In the data rows, zero lies at 4.5, halfway between 4 and 5.
Here are some points, one per row:
[6 3 4 5 5 5 5 4 4 4 2 5 4 6 5 6 3 3 4 3 5 4 5 3 5 5 5 5 2 5 5 5 4 5 7 1 2
 5 4 4 7 5 5 4 4 4 6 2 7 8 5 1 5 5 2 5 3 4 3 4 8 4 4 4]
[2 8 8 5 5 6 6 9 4 4 6 3 9 6 2 3 4 2 5 4 4 4 5 4 5 4 3 5 5 5 4 4 2 5 4 6 8
 4 6 3 4 4 2 4 2 3 4 5 4 5 5 4 5 7 6 9 2 5 4 4 7 6 7 4]
[4 5 4 4 2 9 3 2 3 6 9 5 3 6 6 6 5 5 3 5 6 6 4 4 4 4 9 7 5 2 4 5 3 4 7 9 4
 1 4 5 5 2 9 2 2 5 3 7 5 6 7 5 5 4 6 4 5 5 1 9 2 5 3 5]
[5 1 4 6 5 4 1 4 5 9 7 5 9 4 7 5 5 0 5 8 5 4 6 5 5 3 3 5 3 6 3 4 3 3 6 4 4
 4 5 4 7 5 3 6 6 6 5 5 4 4 4 6 4 7 6 4 7 5 6 2 4 9 8 0]
[1 4 9 2 4 2 4 4 4 7 4 3 6 4 4 4 3 6 4 5 4 5 4 4 4 7 8 2 4 4 6 5 5 5 7 3 3
 6 4 4 5 4 5 2 2 9 4 5 4 0 3 4 3 7 6 7 2 5 5 3 4 6 4 4]
[3 6 3 6 6 6 3 4 4 6 5 0 4 2 4 4 7 2 5 4 4 5 6 5 5 4 2 6 4 4 4 5 6 5 4 5 4
 6 5 5 4 4 6 5 7 4 5 4 4 5 5 5 9 4 6 3 1 4 4 2 3 4 0 5]
[4 0 3 3 1 4 0 5 4 3 7 5 3 1 3 5 6 1 4 0 4 5 3 4 6 4 5 1 5 6 4 4 5 5 5 5 4
 5 5 5 4 5 4 4 2 5 6 3 5 3 8 6 4 4 4 9 5 4 5 7 9 4 5 5]
[5 2 4 4 4 2 4 6 6 3 3 4 5 3 5 4 6 6 5 3 4 5 4 5 5 6 6 5 5 3 6 4 5 4 3 4 5
 3 0 3 7 4 4 7 5 4 7 5 4 4 4 4 2 4 9 3 3 5 2 4 6 1 5 5]
[5 2 3 5 4 5 3 5 4 5 5 1 4 6 3 2 1 6 6 5 5 4 5 3 5 3 5 4 5 5 5 2 5 8 6 2 6
 4 5 5 3 5 5 0 4 3 4 2 5 3 0 3 6 5 6 5 8 4 4 2 4 5 4 7]
[5 4 6 3 5 6 5 5 5 5 8 6 5 5 3 8 6 4 5 2 4 5 4 5 5 5 3 5 4 4 6 4 6 4 4 4 2
 5 1 4 1 3 4 3 5 6 3 6 5 6 1 4 6 2 0 4 3 5 5 3 6 5 8 6]
[9 3 8 4 5 3 5 3 5 4 5 5 5 6 0 7 5 5 6 3 5 4 5 4 4 5 4 5 4 4 5 5 3 6 7 6 9
 5 8 6 5 4 3 6 1 6 5 3 4 1 5 5 6 3 4 4 5 4 4 3 4 4 4 4]
[4 3 4 6 4 4 7 3 4 7 0 5 2 3 4 4 4 5 4 9 4 6 4 4 4 6 3 5 4 7 5 4 4 5 2 8 5
 4 4 4 2 4 1 6 4 5 4 5 4 3 5 5 5 4 7 4 5 4 3 4 6 4 3 4]
[6 6 6 5 5 7 4 5 6 5 6 8 3 3 9 2 1 4 6 5 5 7 4 5 6 6 5 5 4 4 4 4 5 4 7 5 4
 6 8 5 4 2 7 6 3 3 5 6 4 3 4 5 7 9 1 5 6 4 4 3 5 3 5 8]
[0 7 3 4 5 3 5 3 9 5 5 5 1 6 3 2 3 9 5 5 3 5 5 5 5 4 3 5 4 3 7 5 3 5 8 4 4
 6 7 4 7 2 2 5 6 1 5 7 4 6 4 6 5 4 3 4 5 4 4 7 4 6 6 4]
[5 4 5 6 4 8 3 5 6 3 6 4 6 7 5 3 6 4 5 7 5 7 4 6 4 2 6 2 6 1 7 4 5 4 7 4 4
 3 6 4 3 5 4 4 0 3 4 7 4 4 5 4 4 6 3 0 2 4 8 8 6 1 5 3]
[4 7 3 5 3 3 4 4 3 3 5 4 1 3 3 0 6 1 2 4 4 4 4 4 4 2 3 8 4 5 4 5 4 5 3 2 5
 4 3 5 4 4 4 4 5 5 4 4 5 6 6 5 4 4 4 1 9 4 5 2 3 3 5 5]
[4 5 4 5 6 7 4 5 4 3 4 9 5 5 4 4 6 5 5 6 5 4 5 6 5 6 3 6 5 5 3 5 6 5 5 5 4
 5 3 4 5 4 4 4 4 7 4 3 4 3 5 4 4 2 6 4 3 4 6 5 3 4 4 5]
[4 5 3 2 4 5 4 6 5 5 3 6 4 5 5 7 5 5 6 5 5 4 5 5 4 4 4 6 6 4 4 5 5 5 0 6 2
 4 5 7 6 5 3 4 1 6 5 4 4 8 1 4 4 5 2 5 2 4 7 1 5 6 4 4]
[5 6 5 5 2 9 4 5 6 3 5 0 3 1 3 4 8 8 5 5 7 4 4 2 5 4 4 5 5 4 4 5 7 3 4 4 7
 5 5 4 3 6 5 5 6 5 4 3 4 5 5 5 1 5 0 2 4 5 3 4 3 5 7 4]
[5 5 5 4 4 6 5 4 3 3 5 5 5 6 4 5 6 5 5 4 5 5 3 5 4 5 5 4 6 3 6 4 4 5 6 6 3
 5 6 5 4 4 5 3 9 4 4 4 3 6 5 6 4 5 8 5 5 4 6 0 4 4 4 5]
[7 5 5 9 2 4 4 4 4 5 5 4 4 7 5 5 2 6 4 0 4 4 4 4 4 5 4 5 5 5 7 4 5 3 2 2 4
 4 5 5 6 4 5 4 5 6 4 3 4 5 2 5 5 3 5 6 0 4 7 6 4 6 8 4]
[6 6 5 3 5 6 5 6 2 6 2 4 2 4 1 7 3 4 6 5 4 5 4 5 5 5 5 6 5 5 5 4 4 4 6 5 5
 6 0 5 6 4 5 5 5 3 6 3 7 6 5 5 5 5 5 4 2 5 6 6 3 4 7 3]
[5 4 3 5 5 2 5 4 2 2 4 5 6 1 4 4 2 5 6 2 4 5 5 3 4 4 4 5 5 4 4 3 4 4 5 5 3
 4 4 3 3 4 2 4 4 5 3 2 4 3 4 7 5 6 1 3 3 4 3 5 4 6 4 6]
[3 6 0 4 4 5 9 5 5 1 2 3 5 3 5 6 3 5 4 4 7 4 2 5 4 1 5 4 4 5 4 5 5 4 4 3 6
 5 4 5 4 4 5 3 2 5 4 1 4 5 4 6 7 4 6 0 6 5 4 5 4 7 4 4]
[5 5 4 5 9 2 3 4 4 5 3 6 5 4 3 6 6 5 4 4 4 3 5 5 5 3 7 4 5 5 9 5 5 4 5 6 7
 4 5 3 2 5 6 4 6 4 6 4 4 6 3 6 4 9 5 5 5 4 4 6 5 4 5 5]
[6 4 4 1 6 4 5 5 5 3 3 4 2 9 5 4 6 4 6 2 5 5 5 6 4 5 2 5 4 4 5 4 2 5 3 4 3
 5 3 5 4 7 5 4 3 6 5 4 8 3 6 4 4 6 5 4 5 5 4 5 5 8 5 4]
[5 5 4 4 4 4 6 4 1 6 7 6 5 6 4 3 5 7 5 0 4 5 4 4 4 5 5 4 4 4 4 5 5 5 5 1 3
 5 7 5 5 4 5 9 3 4 2 5 9 5 3 5 3 9 8 3 4 5 4 3 4 5 4 5]
[3 6 7 4 5 5 3 5 4 1 7 4 4 4 8 4 3 9 3 8 3 4 4 2 5 1 5 5 4 5 4 4 5 7 2 3 7
 5 2 4 4 6 4 5 6 5 4 3 3 6 6 5 8 4 3 0 4 5 5 2 4 4 2 4]
[0 6 1 5 5 3 5 4 5 1 4 6 5 6 6 4 3 4 6 5 5 6 4 4 4 5 5 4 3 5 4 4 3 4 4 3 5
 1 5 5 5 5 9 5 6 3 5 9 5 3 0 5 6 2 2 5 3 5 6 4 5 2 5 4]
[6 6 7 4 5 6 4 5 4 5 2 4 5 4 6 5 6 4 5 2 5 5 4 7 4 4 5 4 4 5 5 4 1 5 2 5 3
 4 5 4 6 5 6 6 4 4 4 5 4 5 1 5 4 0 2 4 6 6 3 5 5 5 3 5]
[9 7 4 5 2 4 5 5 5 7 4 6 5 1 4 0 6 5 2 7 4 4 5 2 4 6 4 3 4 4 7 4 5 4 3 7 3
 4 3 3 5 4 5 1 4 3 5 4 5 1 6 4 5 4 3 5 5 5 5 5 5 5 2 4]
[2 8 4 7 4 5 5 3 3 5 3 3 5 0 6 7 8 6 4 3 4 5 5 4 5 4 5 5 6 4 3 4 3 5 4 5 4
 3 7 3 4 5 4 4 4 6 8 2 5 5 4 4 5 4 6 3 9 5 6 5 5 4 4 5]
[5 5 6 5 4 5 7 2 4 0 4 5 5 1 5 4 4 3 4 5 4 5 5 5 5 5 2 3 5 2 7 5 6 4 2 8 5
 5 1 5 5 6 2 5 5 5 3 5 5 5 3 5 5 4 7 6 5 4 3 6 2 4 5 5]
[4 3 4 4 6 5 9 7 4 5 7 5 2 5 7 5 6 3 4 3 4 4 4 4 4 4 3 6 4 4 5 5 5 5 4 1 2
 3 4 4 4 8 4 4 3 4 5 6 0 5 5 3 4 4 6 5 3 5 3 4 2 3 5 4]
[7 4 5 2 3 3 4 4 5 5 3 4 4 9 5 3 5 3 3 6 4 5 4 4 5 8 4 4 6 5 2 6 5 4 3 3 5
 5 6 3 3 5 2 4 8 4 4 5 4 5 1 6 6 4 3 7 6 5 4 7 4 5 0 3]
[5 1 4 4 5 2 5 5 5 9 4 6 6 3 4 4 0 4 5 0 5 5 6 3 5 3 6 3 5 6 4 5 5 6 3 7 5
 6 5 4 3 5 4 5 9 9 4 6 5 5 6 4 5 3 3 5 3 3 4 6 5 4 5 4]
[2 4 4 3 8 5 3 4 4 4 6 0 6 8 1 4 5 3 5 4 5 4 7 4 0 5 9 5 4 9 5 4 6 3 5 4 4
 5 4 5 5 5 2 9 7 5 8 4 4 4 8 4 5 3 4 9 8 5 7 7 5 4 5 6]
[7 4 3 4 6 2 4 4 4 5 3 4 4 7 5 5 4 5 4 9 3 4 5 7 5 5 4 2 4 3 1 6 6 5 1 5 4
 5 6 3 6 4 5 5 3 4 2 5 4 4 6 4 4 4 7 5 5 4 5 5 4 4 9 6]
[7 5 6 6 2 4 3 3 7 5 0 7 5 2 6 9 5 5 5 6 5 6 5 4 4 2 3 8 5 3 4 5 7 3 9 0 5
 2 4 5 4 4 8 2 4 4 3 9 5 5 9 5 4 4 7 7 6 5 5 6 3 7 1 7]
[4 3 4 5 5 4 4 4 5 8 5 2 4 9 4 6 2 5 5 5 5 3 4 6 4 5 0 1 5 6 2 5 5 0 6 7 5
 4 0 5 5 4 5 4 5 5 3 4 4 4 4 2 3 7 4 7 9 4 5 6 4 2 2 4]
[4 6 4 4 5 2 4 4 5 6 6 5 5 5 4 9 4 3 2 6 3 5 4 6 5 9 4 4 5 6 3 4 5 5 2 4 4
 6 6 5 6 4 3 4 7 3 3 4 4 4 5 3 0 5 4 1 5 5 3 7 4 4 6 4]
[5 5 2 4 5 5 5 4 4 4 5 6 4 3 7 4 5 8 4 4 4 4 5 9 5 5 5 4 6 6 1 5 1 5 6 2 6
 5 4 6 4 5 5 5 3 2 6 5 7 7 4 5 4 2 0 6 2 5 5 1 4 4 5 4]
[4 4 7 4 4 2 4 4 6 5 0 5 5 8 6 5 5 4 2 6 5 4 5 4 5 1 4 5 5 4 2 5 5 5 5 6 2
 4 4 6 3 4 5 6 4 2 4 2 4 3 5 4 2 1 6 7 4 5 4 5 4 1 8 4]
[5 2 7 5 5 3 5 5 5 4 4 6 5 1 3 3 6 6 6 8 5 0 4 3 5 7 6 3 5 4 6 4 3 4 6 6 3
 5 5 5 5 6 6 6 6 5 3 4 4 6 6 4 5 3 6 3 4 4 5 8 5 6 4 6]
Along one direction, these points spread out more than along any other. Take the direction at right angles to it along which they spread out most. Then take the direction at right angles to both along which they spread out most. Go by this last direction. How far along it is each point below, from 0 to 99? The average is 50, and the first point in the table lies past the average. One standard deviation of the points above along it is 16.
[5 5 4 4 4 4 6 4 1 6 7 6 5 6 4 3 5 7 5 0 4 5 4 4 4 5 5 4 4 4 4 5 5 5 5 1 3
 5 7 5 5 4 5 9 3 4 2 5 9 5 3 5 3 9 8 3 4 5 4 3 4 5 4 5] 72
[5 2 4 4 4 2 4 6 6 3 3 4 5 3 5 4 6 6 5 3 4 5 4 5 5 6 6 5 5 3 6 4 5 4 3 4 5
 3 0 3 7 4 4 7 5 4 7 5 4 4 4 4 2 4 9 3 3 5 2 4 6 1 5 5] 35
[4 7 3 5 3 3 4 4 3 3 5 4 1 3 3 0 6 1 2 4 4 4 4 4 4 2 3 8 4 5 4 5 4 5 3 2 5
 4 3 5 4 4 4 4 5 5 4 4 5 6 6 5 4 4 4 1 9 4 5 2 3 3 5 5] 25
[4 3 4 6 4 4 7 3 4 7 0 5 2 3 4 4 4 5 4 9 4 6 4 4 4 6 3 5 4 7 5 4 4 5 2 8 5
 4 4 4 2 4 1 6 4 5 4 5 4 3 5 5 5 4 7 4 5 4 3 4 6 4 3 4] 16
[3 6 7 4 5 5 3 5 4 1 7 4 4 4 8 4 3 9 3 8 3 4 4 2 5 1 5 5 4 5 4 4 5 7 2 3 7
 5 2 4 4 6 4 5 6 5 4 3 3 6 6 5 8 4 3 0 4 5 5 2 4 4 2 4] 30
[2 8 8 5 5 6 6 9 4 4 6 3 9 6 2 3 4 2 5 4 4 4 5 4 5 4 3 5 5 5 4 4 2 5 4 6 8
 4 6 3 4 4 2 4 2 3 4 5 4 5 5 4 5 7 6 9 2 5 4 4 7 6 7 4] 60
[9 3 8 4 5 3 5 3 5 4 5 5 5 6 0 7 5 5 6 3 5 4 5 4 4 5 4 5 4 4 5 5 3 6 7 6 9
 5 8 6 5 4 3 6 1 6 5 3 4 1 5 5 6 3 4 4 5 4 4 3 4 4 4 4] 54
[5 2 3 5 4 5 3 5 4 5 5 1 4 6 3 2 1 6 6 5 5 4 5 3 5 3 5 4 5 5 5 2 5 8 6 2 6
 4 5 5 3 5 5 0 4 3 4 2 5 3 0 3 6 5 6 5 8 4 4 2 4 5 4 7] 53
[0 7 3 4 5 3 5 3 9 5 5 5 1 6 3 2 3 9 5 5 3 5 5 5 5 4 3 5 4 3 7 5 3 5 8 4 4
 6 7 4 7 2 2 5 6 1 5 7 4 6 4 6 5 4 3 4 5 4 4 7 4 6 6 4] 65
[7 5 5 9 2 4 4 4 4 5 5 4 4 7 5 5 2 6 4 0 4 4 4 4 4 5 4 5 5 5 7 4 5 3 2 2 4
 4 5 5 6 4 5 4 5 6 4 3 4 5 2 5 5 3 5 6 0 4 7 6 4 6 8 4] 64
[2 8 4 7 4 5 5 3 3 5 3 3 5 0 6 7 8 6 4 3 4 5 5 4 5 4 5 5 6 4 3 4 3 5 4 5 4
 3 7 3 4 5 4 4 4 6 8 2 5 5 4 4 5 4 6 3 9 5 6 5 5 4 4 5] 30
[3 6 3 6 6 6 3 4 4 6 5 0 4 2 4 4 7 2 5 4 4 5 6 5 5 4 2 6 4 4 4 5 6 5 4 5 4
 6 5 5 4 4 6 5 7 4 5 4 4 5 5 5 9 4 6 3 1 4 4 2 3 4 0 5] 33
[5 5 5 4 4 6 5 4 3 3 5 5 5 6 4 5 6 5 5 4 5 5 3 5 4 5 5 4 6 3 6 4 4 5 6 6 3
 5 6 5 4 4 5 3 9 4 4 4 3 6 5 6 4 5 8 5 5 4 6 0 4 4 4 5] 49
[6 3 4 5 5 5 5 4 4 4 2 5 4 6 5 6 3 3 4 3 5 4 5 3 5 5 5 5 2 5 5 5 4 5 7 1 2
 5 4 4 7 5 5 4 4 4 6 2 7 8 5 1 5 5 2 5 3 4 3 4 8 4 4 4] 65
[7 5 6 6 2 4 3 3 7 5 0 7 5 2 6 9 5 5 5 6 5 6 5 4 4 2 3 8 5 3 4 5 7 3 9 0 5
 2 4 5 4 4 8 2 4 4 3 9 5 5 9 5 4 4 7 7 6 5 5 6 3 7 1 7] 64
[4 5 4 5 6 7 4 5 4 3 4 9 5 5 4 4 6 5 5 6 5 4 5 6 5 6 3 6 5 5 3 5 6 5 5 5 4
 5 3 4 5 4 4 4 4 7 4 3 4 3 5 4 4 2 6 4 3 4 6 5 3 4 4 5] 44
